(in the rows, 128 means zero)
One turn moves each row of this set onto another row. After a few examples, where does it send each row asked below?
K_270: [111 125 134 139 109 120 144 144 119 132 132 144 106 136 138  93 164 123
 123]
K_478: [121  94 150 142 158 114 127  95 149 116 110 154 124 120 154 118 103 137
 110]
K_229: [138 155 131 164 113 147 114 122 120 111 142 122 112 122 123 111 138 102
 143]
K_914: [134 106 147 138  92 134 101 110 139 144 146 149 109 117 143 153 100 129
 126]
K_34: [143 124 128 139 131 139 100 125 114 114  98 131 132  64 160 109 148 136
 117]
K_332: [141 143 125 132 112 137 150  97 134 127 108 140 137 117 129 154 158 128
 134]
K_545: [ 90 109 118 131 110 115 161 110 139 133 147 119 102  87 158 110 109 126
 112]
K_626: [105 123  89 138 132 138 111 113  86 134  79 141  99 116 136 116 133 112
 111]
K_569: [145 127 123 130  98 126 132 146 121 103 130  92 136 117 131  96  92 122
 122]
K_890: [108 115 139 139 148 169 129 115  87 145 127 113 122 115 113 103 134 129
 113]
K_427: [141 129 126 163 154 125 117 126 134 145 133 133 142 133 123 116  88 111
  88]
K_326: [123  96 142 130 173 127 105 107 130 116 122 144  90 126 141 129 104 117
  99]
K_573: [112  96 127 146 136 131 157 146 116 116 128  85 133 114 148  99 107 126
 111]
K_397: [117 143 125 181  98 131 123 119 123 129 125 118 123  89 121 113 151 112
 130]
K_870: [111 121 103 131 114 125 153 125 154 152 119 135  97 111  98 107 136 111
 113]
K_157: [126 160 116 129 146 126  98 151 136 128 104 128 127 111 146 146 120 164
 101]
K_828: [106 122 133 134 136 112 106 111 142 155 115 170 132 117 150 115 130 119
  80]
K_641: [128  99 126 130 132 159 149 112 138 122 122 167 120 106 140 104 154 124
 131]
K_768: [155 133 141 117 130 143 128 100 133 126 124 117  91 141 114 149 123 144
 101]
K_394: [ 77 138 146 138 128 131 101 146  89 135 115 118 111 119 143 102 125 124
 107]
K_721: [119 166 164 122 121 114 139 115 127 128 144 107 125 117 128 127 137 108
 123]
K_859: [108 135  91 105 155 113 148 141 137 125 101 127 132 132 149 117 102 131
 121]
K_319: [106 145  96 130 135 106 128 109 134 161 129  97  97  92 135 152 111 126
 109]
K_584: [143 100 114 149 150 148 127 113 124 137  86 121 113 128 143 160 102 151
 131]
K_808: [111 116  88 115 138 128 138 159 134 116  95 119 139 106 134 138 122 150
 127]
K_672: [138 133 134  96 125 132 116 153 133  98 113 141 112 106 156  95 108 149
 116]
K_131: [131 133 138 124 152 153 130 138 105 142  95 119 118 105 103  97 145 117
 111]
K_212: [133 108 109 127 100 150 115  95 118 119 117 152  93  96 135  87 136 113
 127]
K_516: [121 115 141 105 120 104  88 104 150 144 107 125  97 106 144 130 145 118
 141]
K_12: [115 145 119 114 130 131 121 133 129 121 119  95 143  92 135 141  70 123
 119]
K_337: [133  99 141 148 126 131  90 119 131 142 118  77 108 117 134 136 115 138
 143]
K_968: [151 126  93 163 124 127 123  93 128 129 103 133 113 125 128 150  80 125
 116]
K_232: [127 129 118 153 132 102 142 150 121 128 127  95  97 131 153 130 112 159
  97]
K_254: [148 107 124 145 129 123 113 116 136 169 105 150  90 136 138 139 138 151
 112]
K_542: [107 116 120 132 126 100 123 115 140 107 105  86  91 146 145 100 118 130
 129]
K_588: [139 102 139 123  94 121 105 111 140 153 108 141  92 121 154 120  84 116
 133]
K_339: [130 130 135 124 118 130 136 127 116 151 123 132 172 112 167 114  90 126
 113]
K_622: [106 133 139 105 118 148 115  99 109 112 116 120 135  85 139  95 134  98
 119]
K_53: [125 136 100 126  91 112 129 104 124 130 110  94 126 106 178 126 115 155
 114]
K_838: [144 138  79 133 103 113 143 116 125 125 112 100 115  93 154 129 119 125
  87]
K_110: [122 122 115 139 147 134  90  81 148 132 101 146 125  92 134 142 104 106
 125]
K_314: [100 116 109 167 140 140 101 123 102 130 129 145 117 100 153 150  97 113
 132]

K_870 turns into K_314
K_569 turns into K_641
K_337 turns into K_672
Where do these go?
K_232 turns into K_622
K_319 turns into K_394
K_859 turns into K_397
K_478 turns into K_838

